In the rows, zero is written as 128.
Named turns come first, each shown by rows before and after it. Which turns, in which order, take the first row of each pair that follows to the second? Write the first one first, as in the answered first pair.
J_754 (before -> after):
[129 155 149 142 103 124 142 127 120 123 165 118 138  88 106  78 140 152
 156 150 130 123 152 144 149 127  72 133 145] -> [129 143 151 139 101 139 138 135 119 118 154 121 144  80 108  79 141 147
 156 159 135 121 142 153 149 119  78 119 155]
[131 146 135 152 118 145 131 120 126 193 139 127  88  90 104 142 162 165
 137 102 129 126 145 112  97 191 126 122  93] -> [128 135 137 155 104 151 123 128 118 187 132 135  97  86  97 143 163 163
 144 103 136 126 162 121  96 186 120 132  93]
[135  94 118 153 186 131 138 159 158 147 142 119 130 143 134 141 147 116
 136 155 135 140  75  94 155 122 146  84 164] -> [136 118 112 155 195 101 150 144 161 159 165 114 119 159 133 139 146 123
 136 137 126 143  89  76 155 134 135 106 147]
[135  95 106 100 138 142 102 171 124 121 142 110  88 140 111 132 164 115
 138 125 133 121  67 150 118 149 133 124 120] -> [136 107 103 101 145 128 108 163 128 129 154 104  80 148 111 131 164 118
 136 117 127 122  68 141 118 156 131 130 112]
J_876 (before -> after):
[ 92 101 142 103 105 112 130 124 132 164 108 119 107 134 160 113  69 177
 119 116 127 140 145 162 162 114 130 100 156] -> [ 90  69 139 114 112 137 111 156 127 152  90 119 124 136 160 124  89 150
 115 131 138 141 126 171 147 107 160  91 156]
[133 158 136 150 157 122 142 106 157 140 156 101  97 108 131  94 126 134
 151 130 116 143 150 121 158 128 100 116 127] -> [134 132 137 151 170 155 132 123 162 131 136  96 106 103 137 102 136 115
 141 153 122 141 113 130 150 119 131  85 140]
[128 152 149 110 160 138 142 124 166 137 121 105  96 140 151 123 106 130
 108 120 106 122  79 102 138 144 143  83 136] -> [121 112 137 137 161 154 110 172 147 120 106 112 126 156 140 137 140  87
 113 124 124 131  85 112 111 139 169 109 119]
[125 146 147 146 119 101 106 157 109 145 130 151 123 139  81 121 137 138
 120 112 136  92 153 139 126 107 128 144 117] -> [131 164 155 130 122  97 121 132 123 155 132 146 107 126  88 113 117 158
 114 115 125  86 138 139 140 108 119 118 132]
J_964 (before -> after):
[125 173 129 148 153  99 129  86 123 141 161 118  98 144 111 121 131 144
 131 110 114 127 139 123 126 130 108 125 116] -> [129 155 136 158 127 118 111 113 106 122 151 139 120 129  88 111 147 136
 147 119 126 127 169 136 121 121  89 141 119]
[119  94 119 142 146 159 117 149 108 120 118 138 145 140 130 133 141  98
 136 140 128 140 157 149  98 115 156 149 122] -> [112 111 110 130 175 139 134 121 126 142 128 118 122 158 155 144 124 106
 120 130 115 140 124 136 101 121 177 131 121]
[128 153 134 129 148 127 154 137 127 111 120  89 130 138 119 106 156 107
 125 129 101 119  99 109 136 154 123 137 102] -> [132 148 138 133 136 134 150 148 118 104 117  96 140 130 107  99 164 105
 132 134 105 118 114 113 134 151 112 145 104]
J_821 (before -> after):
[149 122 141 159 135 120 116 180 105  89 137 152 154 119  69 109 170  92
 143 136 130 142 178 120 123 125  99 192 106] -> [122 160 111 137 193  61 152 113 135 145 157 113 103 175 138 144 119 110
 107  98 107 148 117  96 127 141 147 171  90]
[103 112 114 101 127 135 121 100 103 129  85 126 137 118 163 172 128 142
 111 136 129 117 110 126 142 137 136  89 142] -> [125 111 129 119 103 144 110 130  89 102  94 141 158  97 114 144 167 135
 133 147 132 118 157 120 137 144  97 121 135]
[ 98 131 133  82 124 143 151 106 138 140 112 107 105 122 155 147  83 148
 128 149 121 127  88 140 142 116 140  79 156] -> [125 118 154 102  86 170 130 150 117 101 113 132 137  87  95 115 127 138
 158 169 131 126 144 144 138 115  94 110 157]
J_79 (before -> after):
[112 123 110 128  94 111 134 130 100 146 103 135 145 135 122 137 108 150
 133 103 137 119 186 170 131 126 105 165 132] -> [128 120 111 123 166 131 146 131 140 154 105  95 127 145 142 147 136 124
  98 132 115 117  80 145 121 138 177  95 134]
[135 133 119  92 119 113 127  86 137 152 140 104  91 160 135 132  89 175
 153  85 132 102 120 147 169 131 110 138  96] -> [168 136 139  96 145 137 133 100 159 137 150  87  89 139 110 111 130 163
 144 117 117  97  79 126 168 142 121 102 102]
[140 140 140 135 129 124 131 129 126 127 127 131 134 115 112 120 133 134
 133 115 136 120 144 119 135 131 118 140 117] -> [124 134 127 132 139 115 132 120 127 140 122 125 128 134 137 139 118 133
 122 106 138 123 128 121 132 128 141 136 113]
[158 132 128 134 119 131 115 129 113 127 123 134 132 120 117 127 134 135
 133 138 105 114 177 137 141 134  85 154 131] -> [131 124 105 127 152 117 119 111 123 151 116 116 118 156 166 162 109 127
 109 123 105 118 129 138 134 130 138 135 126]

Each pair is two turns apart.
[148 150 114 104 169 123 153 134 138 163 168 157 133 108 148 117 169  96
 109 150 116 117 115  96 135 150 126 142 109] -> [128 149 101 104 153 103 147 128 121 172 167 167 137 125 159 127 150 101
 117 127 125 121 148 106 131 144 118 175  99]
J_754 then J_79
[116 121 110 141  86 143 135 111 131 106  97 151 100 124 105 156  85 126
 120 141 167 203 120 121 115 142 142  91 127] -> [116 116 106 145  90 144 132 118 130 105  97 149 102 129 106 159  91 120
 119 141 168 206 117 120 112 142 148  94 122]
J_876 then J_754
[141 155 127 129 146 105 141 126 138 134 155 110 106 139 113 126 148 128
 132 109 118 133 120  93 120 147 129 139 114] -> [138 154 134 125 111 110 138 125 124 125 147 129 113 120 103 115 135 143
 146 109 128 129 157 108 130 137  96 151 126]
J_876 then J_79
[144  59 116 140 130 175  40 121 113 112 130 159 158 105 136 137  92 111
 130 121  92 125 105 120 116 135 158  89 171] -> [151  68 124 134 137 176  48 111 122 114 133 153 151  98 135 131  90 117
 126 126  85 124  94 116 122 138 154  76 177]
J_79 then J_754
[141 143 132 150 165 116 127 146 131 125 172 111 118 139  92 124 169 101
 131 127 115 124 116  87 122 137 138 137 112] -> [146 141 140 152 141 125 122 155 120 115 168 125 128 123  75 114 171 106
 144 130 121 123 143  96 127 132 111 146 119]
J_876 then J_964
[136 140 140 116 114 132 134 116 120 118 139 143 135 125 122 126 117 131
 140 119 125 126 156 129 134 130 102 135 130] -> [119 125 130 111 133 137 131 112 126 130 123 133 131 141 152 150 103 124
 124 118 129 126 120 137 129 123 140 114 134]
J_754 then J_79
[104 129  92 107  91 109 137 108  86 138 138 166 134 147  97 164 106 128
 120 148 142 116 129 107 130 141 121 146 131] -> [125 126 101 105 122 131 142 116 109 134 140 148 128 138  93 157 131 115
 106 174 131 112  78  94 127 147 146 104 138]
J_821 then J_79
[149 103 155 115 108 191 130 144 125 118 115 135 161 126 118  71 105 141
 123 144 148 129 146 111 130 143  56 127 143] -> [102  95 119 106 130 161 133 113 125 155 102 124 145 176 184 121  54 142
 101 112 155 136 117 123 123 133 106 126 133]
J_79 then J_754
[130 125  83  94 163 111 130 117 101 140  82 117 136  94 160 142  84 117
  83 142 137 134 106 148 131 123 144 101 140] -> [153 132 100 110 124 113 120 143  83 113  97 138 155  67 105 108 116 120
 114 145 142 135 175 144 133 130  85 146 133]
J_821 then J_876
[118 103 128 119 137 147 110 112 139 156 115 118 147 144 172 156  95 127
 107 117 146 129 110 146 115 129 147 114 140] -> [158 104 148 138 147 169 105 147 147 128 131 114 158 124 120 124 156 105
 116 144 137 131 109 123 106 146 136 113 132]
J_876 then J_79
[179 141 149 140 135 113 192 187 102 130 152 100 130 130 114  93 139 131
 127 174 124 118  83  73 152 126 142 101  83] -> [153 134 135 126 141 108 197 166 105 149 136  95 120 146 156 119 102 138
 114 164 130 118  57  87 155 115 167  82  91]
J_754 then J_821
[124 177 148 118 107 122 169  86 141 142 118 103  94 134 133 100 128 173
 144 147 133 124 104 113 168 127  95  93 156] -> [116 154 149 130  65 138 145 115 112 122 100 130 123 123 115  97 134 166
 165 149 154 125 154 136 163 114  70 126 157]
J_79 then J_964
[109 183 108 113 133 111 151  49 137 152 120 107  88 127 145 111  56 135
  97 136  93 137 129 184 154 114  94  80 147] -> [109 136 110 122 145 159 128  89 138 134  90 106 110 120 150 126  79 101
  88 168 107 136  82 200 140  98 140  45 159]
J_754 then J_876
[153 160 155  80 122 127 153 103 128 129 147 133 112 125 110  96 121 152
 154 146 115 110 136 104 149 140  99 126 157] -> [116 147 132  78 108 107 143  94 109 144 134 143 116 153 144 126  86 154
 155 118 132 117 157 124 144 128 108 152 150]
J_79 then J_754
[121 179 139 126  99 144 142  99 132 135 142 138 129 123  73 114 126 187
 163 149 128 117 217 118 146 122  59 165 117] -> [139 185 157 107 123 172 158  84 163 136 135 121 111  97  81 107 124 194
 145 177 113 106 153 113 160 122  79  96 145]
J_876 then J_821
[ 98 121 131 142  96 149  98 169  97 139  89 117 129 125 130 166 154 138
 140 116 143 127 128 126 124 128 152 148 151] -> [114 174 141 127 102 111 131 124 115 155 125 105  97 121 122 144 140 173
 140 100 117 124 140  98 144 150 115 151 147]
J_821 then J_876
[123 109 146 147  64 132 130 157  82 116 137 157 176 136  98 114 117 128
 155 125 150 158 183 151 125 109  74 177 121] -> [ 81 105 121 115 105 120 148 107 105 161 116 131 144 170 185 164  49 139
 115 112 146 155 100 166 133  96 143 117 138]
J_821 then J_821
[142 115 133 106 126 135 120 115 120 153 105 114 147 130 142 142  99 157
 126 126 171 126 129 104 107  88 161 131 121] -> [151 119 141 109 108 137 118 121 115 143 108 124 153 116 123 129 106 163
 136 128 173 125 153 106 111  88 136 143 123]
J_79 then J_79
[152 113 165 128  95 170 110 142 134  79 123 160 124  74 133 132 148 137
 113 168 122  97 111 100 144 107 100  89 140] -> [148  95 149 152 117 164  94 173 126  76 129 153 137 104 127 146 181 102
 111 162 127 108 109  88 118 114 130 116 111]
J_754 then J_876
[123  96 130 156 100 150 110 166 105 121 105 151 158 113 133 137 129 128
 146 132 156 132 166 155 111 130 120 144 121] -> [146  98 142 158 123 167 116 176 122 112 112 138 156 100 118 123 156 117
 139 154 145 129 131 140 109 139 132 117 126]
J_79 then J_79
[119 126 125 131  79 160 135 164 163 163 132 119  92 121 143  87 148 114
 139 115  92 133 149 104 143 130  74 134 126] -> [119 107 125 134  87 182 127 179 165 156 119 117 100 116 146  92 158 100
 133 131  96 131 124 112 138 123  98 114 133]
J_876 then J_876
[139 106 141 125 110 153 115 127 104 119 102 163 169  80 104 128 157  97
 127 155 144 122 128 149 136 106  67 108 141] -> [137  97 130 141 124 144 106 146  99 119 109 160 178 102 100 136 180  75
 127 148 146 131 130 140 119 112  84 131 120]
J_754 then J_876
[ 80  89  95 160 113 134  99 153 110 122  89 146 135 148 140 163 104 107
 132 109 180 129 161 152 133 107 170 168 117] -> [ 84 122  86 162 136  94 116 129 120 138 122 129 114 172 140 160 106 114
 128  85 164 135 165 124 131 128 164 191  93]
J_821 then J_821
[152  97 126 164 128 144  98 149 105 123 130 131 147 132 106 125 166 103
 138 139 139 134 134 128  94 116 142 154 115] -> [135  93 120 159 111 138  95 140  94 128 120 142 148 136 120 136 142 112
 141 129 148 134 152 143  97 106 137 165 118]
J_754 then J_79
[141 131 121 138 129 109 138  82 134 127 120 153 125 127 126 155 157 128
 152 116  99  77 177 130 115 128 132 140 110] -> [140 130 116 139 142 105 139  81 138 132 122 145 123 137 132 162 160 123
 145 114  96  79 163 126 111 131 148 136 103]
J_79 then J_754
[101 130 102 133 135  84 133 114 114 150 143 126 110 160 145 161 104 129
 126  95 146 134 159 113 116 128 126 170 102] -> [147 101 139 130 149 167 126 155 140 111 120 118 124 100 113 132 157 107
 117 166 140 120  87 115 121 121 147  84 141]
J_821 then J_79
[133 119 123 126 153 128 128 133 124 130 137 133 148 153 142 140 126 130
 118 134 139 127  92 131 123 123 162 139 138] -> [140 131 128 133 127 118 127 137 111 123 149 146 154 145 116 122 132 139
 135 126 140 129 140 127 127 127 122 172 131]
J_821 then J_876
[117 120 114 137 161 111 111 136 122 145 169 117 117 162 139 158 164 120
 133 109 123 149 145  96 106 127 144 175 110] -> [143 152 133 124 162 110 133 113 140 143 186 110 101 135 122 131 166 143
 134 119 104 142 141  80 124 138 114 154 124]
J_79 then J_876
[ 99 142 115 114 115 104 132  89 122 140 128 117 111 138 142 118 108 162
 120 109 131 130 141 126 134 126 112 129 130] -> [104 137 117 112 134 116 133  90 133 141 124 106 108 138 151 122 112 154
 109 120 126 129 108 124 134 127 135 103 135]
J_876 then J_754
[164 101 133 112 115 153 141 109 176 128 133 170 111  95 106 154 136 128
  85 144 106 128 101 167  88 179 107 130 130] -> [167  99 130 119 119 151 137 120 174 125 138 169 115 101  98 152 149 120
  87 142 105 132 106 161  81 183 111 141 120]
J_821 then J_876
[108 145 141 100 153 126 157 131 150 144 115 123 142 140 174 124 155 109
  98 121  94 140 141 123 125 145 148 115 167] -> [107 147 139 102 155 125 156 132 150 144 117 122 143 143 173 125 157 107
  98 119  94 141 141 120 123 146 150 119 163]
J_754 then J_876
[ 91 109 105 135 132 104 122 160 124 143 114 115 130 172 157 147 115  83
 126  97 146 141 137 137 113 117 187 157 126] -> [100 146 118 126  98  82 137 133 118 144 133 128 120 152 137 120  96 119
 144  83 137 136 193 133 133 124 124 182 132]
J_821 then J_876
[119 160 107  98 133 133 144 115 148 145 143 102  80 123 139 128 128 146
 102 114 108 132  96 115 130 141 131 118 129] -> [123 156 112 113  95 133 128 137 121 125 145 126 103 111 105 111 144 146
 128 108 120 135 161 123 126 139  89 166 120]
J_754 then J_964
[125 163 127  88 118 124 110 118 147 128 104 145 131 164 167 147 127 124
 115  81 110 137 110 140 127 132 203 109  96] -> [121 160 122  98 110 116 102 128 136 125 108 151 139 173 158 148 133 118
 122  72 115 141 133 139 120 133 196 135  84]
J_876 then J_754
[119  98 117 122 103 109 133 116 134  99 113 158 130 150 146 117 126 164
 121  98 156 130 127 148 168 127 143  91 137] -> [135  91 126 130 118 128 129 137 141  86 114 152 136 142 129 108 157 147
 119 116 152 131 107 140 161 132 155  77 136]
J_876 then J_79
[142  99 110 116  87 132 114 136 111 141 124 154 142 125 119 166 111  89
 132 138 157 134 151 125 125 126 127 162 133] -> [152 123 114 100 131 127 141 106 145 160 137 123 112 127 137 165 107  96
 107 146 135 130  88 103 133 139 153 114 140]
J_876 then J_79
[166 160 128 127 129 110  90 141 168 139 114 117 103 145 102 135 144 171
 174 117 139 128 108 132 124 136 112 124 106] -> [150 151 122 129 112 108  82 143 154 141 103 128 111 150 109 144 128 172
 178 109 152 129 127 147 123 127 107 140 106]
J_79 then J_754
[152 149 133 166 134  83 107 103 133 154 160 117  98 116 129 115 123 116
 117 123 115 115 142 102 117 167  86 174 108] -> [152 151 145 149 111  98 113  88 133 151 147 128  95  88 133 107  97 138
 121 132 118 105 145 119 135 155  65 151 137]
J_876 then J_79
